Named turns come first, each shown by rows before and after it. Which turns, in which order, take the first row of each pair that follows to the second? Write the first one first, as in the answered first pair.
P (before -> after):
[  8  69  10  27   8 -23  -6 -20  12  10   8  12  25  10 -30  63  19 -13
 -37 -30  -9 -25  34   7   3 -34 -38  -2  17  53  18  20  17 -24] -> [  8  87  10  11   5 -33  -3 -32   7  -3  -7  19  18   9 -25  54  16 -11
 -34 -21   4 -11  41   4 -10 -46 -35   6  12  46   8  23  22 -23]
[ -8   5  -3  25  -5  10  -3  16  19  15   2 -15  29  -2 -33  -8 -20   0
  10  -3 -13  -7  16  -2  -2   7 -27   1  -8  27  21 -14 -23  13] -> [-27  35 -10   3   1  -1   4   3  10   4 -23   4  21   3 -30 -17 -25   5
  13  24   9   6  24  -5 -14 -13  -9   5 -24   9   5  -7 -12  15]
[  2  26  20  18   4   8 -21  15   9  23  57 -36  36  34  15  51  29   6
 -66 -51 -46 -27   5  36  27  35 -47 -11  22   6  33   7 -40  -8] -> [-27  58  18  38  -3   6 -31  19  25  20  24 -34  62  40 -25  37   0  -6
 -51 -19 -31 -17  27  28   6  12 -48   3  -9  44  43 -16 -52   4]
C (before -> after):
[  8 -26  52 -27  -9  23 -26  32 -20   5  11 -17  11 -16 -32  23  14  43
  18 -19   4  -8   3   0 -12  62 -28 -10 -23  -7  58  -9  13  -4] -> [ 19 -30  52 -45  -7  14 -25  13 -21   4   5   4  -7 -25 -19  23  26  35
  10 -25  12 -15   0  -4  -8  49 -22 -11 -11 -23  52   1  29  -6]
[ -2  11  13   1   1   6  -7   2   5  20  15  -1  10   3  23  15  -2   6
  -5  -4 -39 -13   7  12  14   2 -11   5  21  -2  -6  12  -1   2] -> [ -5  10  15   5   3   2  -2  -2   7  21  15  -1   5  -6  29  16   0  -2
  -9 -16 -33 -20   5   9   9   4 -10   2  22  -8  -6   2   0   3]
[ 24 -31 -14  23 -12 -10  -5 -14  -6 -30   7 -20   7  -6 -17   8   9  15
   5 -26 -14 -35  18 -26 -20  20 -24   5   0 -14   1  -9  -7  18] -> [ 26 -23 -12   9 -13 -27  -9 -29 -18 -34   5 -15  -8  -9  -1  12  26  14
   4 -22  -2 -33  19 -19 -19  14 -16   1   6 -28  -9   1  -3  10]
[ 24 -15   2 -30  -5 -11  14 -33 -22  -1  17  14 -44 -11  33   5  37  -9
 -24 -27 -10 -38 -24 -24   8   0  -2 -38  23 -14  10  20   9  -1] -> [-19   6  -4 -28  20 -18  24  -6 -37 -11  14  10 -23  51  45  29  19  20
 -26 -19  -9   0  -6  10  11  -9  12 -10  -4 -23 -11  16 -15  12]
T (before -> after):
[-22  15  22  16  24  -4 -21  48  -1 -12  13 -12  69  60  -3  11  -6  15
 -35  -9 -13  26  31  -3  28  26 -10  54  -9  17 -10  -3 -48  16] -> [ -8 -29   7  10  36   4  -9  70 -15  -9  30 -13  45  57  19   8   9  34
 -22 -14 -31  29  10  -5  46  43  -4  52  12   0 -18  -1 -39  19]
[  5 -45   2 -29  21   4  72  35  -3  18 -20 -14  -4 -41  28 -48 -26  40
  54  52 -64 -25  -6   6  14  10  13 -31  21  -2 -29  43  -9  37] -> [ -9  22  11 -23  10  -3  61  13  15  23 -50  -4  26 -59   8 -43 -39  18
  32  65 -52 -40  17   9  -4 -27  22 -38  -2  24 -23  33 -17  40]
[ 19 -25 -24 -39  18   1  35 -28 -30 -14 -29  10 -35 -28   1 -28  -7  10
  20   9  -3  10  -8  -7  -2 -17  28 -11  18 -12  -4  12  38 -20] -> [  8  24 -21 -36   7  -9  25 -30 -15  -9 -45  31 -15 -24 -19 -33 -11  -7
   6  12  13   3  11 -11 -15 -38  24 -16   5   7   4   4  33 -25]
[  4  67  16  15 -26   5 -14 -30  36  13 -10   8  23 -21 -38   7 -23 -33
 -33  14  -1 -27  23  -6 -29 -33  -8  -5  -3  47  12  -5 -26  -2] -> [  1  40  13  34 -17   6 -27   1  24  -7  24 -18  20  28 -50  19  -5 -18
 -31 -21  25  -7  12   9 -23 -22 -27  33 -22  43  17 -14 -38  -4]
B (before -> after):
[-25  54  -5 -34   5  -3  27 -62   4 -40  26  12   6  -8  52  13  -3  30
  -1  40  -7  35  -7  11  10 -46   0   8   4 -59 -49  10  18  -9] -> [-38  74  -1 -16  -2 -12  22 -59  24 -36  12   4  40 -11  42  25 -18  22
  -2  43 -22  29  11   9   7 -43  -9  -1  -6 -36 -43  13   5  -5]
[ -6  37  15   4  -3 -13   4 -14   9  14 -13   4   4 -23   2  -3   4   6
   3 -10  17 -24  26  -5 -22  -7  -2  -5 -38  25  12  -6  25   4] -> [  1  17  11   3   0 -12   8 -22   2   3  -6  -2  -6 -14   3  -3  16   8
   7 -18  44 -15  13 -12 -30  -6  -7   3 -34  19  12   2  30   0]
[  7  19  18 -11  -3   9  -4  -6   3  40  44  -4  27  12  37  31  19   3
 -13 -17 -55 -36 -16  18  29  31 -18 -31  23  -5   1  11 -13 -26] -> [ -8  37  22  14 -11  19  -9  -2  18  36  44 -10  44  24   2  33  10  -9
 -18 -27 -29 -42  -7  14  12  20 -32 -18   2  16   7   1 -27 -19]

(2 to 3 turns a pair)
[ -7  15 -16 -10  10  -7   8  19 -18 -30 -11  11 -12  20  11  -1 -18  26
  16   1 -37  26  -5  33  24 -30  41  15 -63 -30 -37   8 -26  -8] -> [ 42 -20 -10 -21  -9 -10   7 -17  -3 -10  -5  25 -48 -58   2 -21  12  -6
  24  -6 -34 -31 -25  -2  25 -22  34 -18 -29 -37 -21  14  -5 -27] | C, C, C
[-22  28 -14 -17   8 -24  18  -4 -11 -17 -49  15  -5  12 -12 -54 -25  -7
  37  40  21  24  12 -10 -39 -19  35   7 -23   5 -33 -22  -1  27] -> [ -7  56  -6 -23   9 -31  12 -23 -25 -27 -33  29 -15  24   0 -26 -14 -10
   3  16  35   4  13   0 -36 -29  26   9 -14  -9 -39 -12   6  20] | P, T, T
[ -5 -52 -64 -13   9   6 -28  12 -13   5  17 -33 -21  29  -5  30   6 -12
   0 -42  62  -8  -7  20 -28 -26 -21   7   1 -32 -21 -20  37 -12] -> [-36 -16 -59 -33  32  -1  -6  25  -9  20 -21  -7  10  36  41  37 -38  10
   1   7 -18   2  25  41 -22 -31   7 -26  10 -36 -24 -16  29  -6] | B, T, C
[  32 -121   -5    9  -18   22   -5  -22  -11  -14   31    3  -55  -17
  -67    1   42   -6   30  -11   21  -21  -45  -12   32   26  -14   35
   22   12   21   -7  -15   37] -> [ 19  -3   5  -5 -43   6  -1 -68  16  11 -45  53  -2 -69 -76  -7  -5 -47
  20  45   4 -52   1 -35  -5 -27   1  -8  12  55  29 -17  -5  21] | T, T, T
[ 29  -5 -10 -53   8 -22  35  28   8   8 -35  41 -33 -17  90   0 -35  17
  15  10 -45 -15  12  10   7 -19  19 -34  20 -34 -14   3  42  -2] -> [ 27 -13  -8 -38  12 -13  36  56   8  20 -13  26 -12  13 102  18 -23  28
   3 -11 -61 -17   8  21  25  -3   5 -39  24 -35  -4   4  24   1] | P, C
[ -3 -44  33  51  29  16 -32   5  30   6  62  21  10   7 -33  35  25 -30
   8 -19 -17 -35  14  -9  31  31 -60 -14 -28  51  37 -31 -26  -3] -> [ 19 -76  21  14  38  11 -24 -19 -10 -12  83  43 -54  11   0  34  43 -16
  -3 -32  30 -27  -5 -18  19  17 -33  -1 -13  -8  10 -24   3 -17] | B, C
[-26  70 -12 -44 -24 -24 -22  57   0  15 -41   0 -11  -9  27 -17 -22  43
  65  30 -16  46 -20  43 -21 -58  41 -27  20  18  17  28  -5  17] -> [-39  62 -13  -9 -21 -16 -40  81   0  -6  -7 -28   8  33 -18 -17  -7  38
  60  -3  34  63 -24  46 -18 -56  16   7 -11  34  26  14 -31  23] | B, T
[ 29  19  34   4  -4  11  40 -45  20  -8 -21  11  26 -70 -44  -3 -11 -10
   7  33  15 -29 -20 -35  -6 -55  -3 -23  58  -3  32  -2  11 -30] -> [-39  31  18   1  35   8  42   6 -24 -43   6  -4  38  51 -27  26 -14  39
 -11  23  42  45   5  19   0 -64  11  38  22 -32   6 -12 -12 -13] | C, C, T
[-35  56 -13  -3  36 -39  24 -32  -9  12 -14   8  21   0 -51  20 -38   0
 -28  42  28   8  20   2  -6 -57  42  -5 -31  24 -11   3 -16  14] -> [-30   8  -9 -11  70 -31  31  13 -30  17  41 -23  20  48  10  59 -19  31
 -50   8 -27  12  -1  25  36  -4  28  -1   4  -4 -19  14 -38  19] | P, P, C
[-10  32  -7 -18  20 -11  36 -13 -12  27 -25  25 -13  -4  85   7 -14  14
 -20  31 -68  -8  -3  11   8   4  33 -21  24 -19 -25  20   9  -4] -> [-27  89   0 -12  12 -22  12 -48 -20   0 -23  35  -5  36  31  22 -10  -3
 -52  10  16   0  16  11 -28 -33  18  10 -10 -11 -28  12  -1   0] | T, B, P
[ 30 -32  20   0  70  -2  18  28 -47  22  26   5 -36  16  25  54   4  43
 -43   7 -37  24 -51  -1  41  41  49   5  32 -33   6   8 -20 -22] -> [ 14  12  29  51  41   4 -18  31 -19   2  32 -18  10  42 -71  55   1   8
 -54 -20  45  26 -40  -9  20  19  14  49 -22  18  31 -13 -50 -16] | B, B, B
[  6 -22  -1  10  18  28 -20   7   2 -21  21 -35 -26  26  -7  -1   1 -11
  -2 -25  50  11 -11  13 -13  11 -24  46  -1  -2  -1   0 -11  16] -> [  5  36   1 -27  12   3   4 -19   4  13 -32   8 -21 -34  55 -11 -29 -15
   3  29 -13 -14  14   3 -21 -16   8 -16  22  -3  -8  14  14   9] | B, T, T
[ 64 -39  21  43 -16   8  -6  11 -11  20  59 -27 -26   0  -9  17  60  27
  -1 -40  22  -7  -8   7  23  47 -38   8  -1  -9  33  -6   3 -31] -> [ 59 -62  14  44 -13  14  -4  17 -13   6  44 -21 -46  -7 -19  -5  51  27
  24 -26  45  10 -10  -1  16  47 -35  19 -10 -14  25  -5  13 -23] | P, B
[ -6  35   5  25  -7  -6   9 -22   7  19 -24  -5  29 -28   8 -44   6 -17
   7  21 -31 -15  31  15  -5   2  17 -16 -26  37  -1 -11  19 -13] -> [ 15  29  12  29 -21  -6  -2 -40   5  20  -8  -8  21 -34 -10 -38  21 -28
  -1  -4  -2 -28  20   9   0   0  12  -5 -25  43   6 -17  18 -23] | T, C
[ 58  -1   8 -23  33 -18  -1 -28  11  -5 -71  27 -77 -68  13 -27 -38   3
  40  63  28   4  25 -29 -31 -26  59 -51 -13 -33  46  -7  25 -23] -> [ 87 -58  12 -13  23   8 -14 -11  33  24 -15 -10 -71 -81  35  -3  -1  12
  32  11 -29 -34   2 -33   8  37  12 -63  30 -32  71  -5   3 -32] | P, P
[  3  35 -15 -11   3  -7 -15 -43  32  10 -12  42  -3 -29  23  -7  -5  20
 -23  22   0 -33  -1  -7 -10 -23  32 -23   7  -6 -26   4  38 -20] -> [ -8  50  -8  18   0  -5 -46 -33  28   1  14  24  20  12  -4  13  12  15
 -56 -14  24 -28  -1  11  -5 -26  -2   2 -11   9 -13  -4  14 -17] | P, T, T
[ 30  51  30  21 -22   1 -13 -17  25  42  20   8  25 -20  31  38  12 -24
 -39 -19 -55 -57   4   6  21  11 -25 -44  12  28  32  13 -16 -21] -> [-10  67  20  21  -3  -7 -11   6   9  23  15   5  54  42  34  54  -6   3
 -49 -15 -60 -14  27  29  25   6 -18 -17 -10  24  23   6 -35  -6] | C, C, C
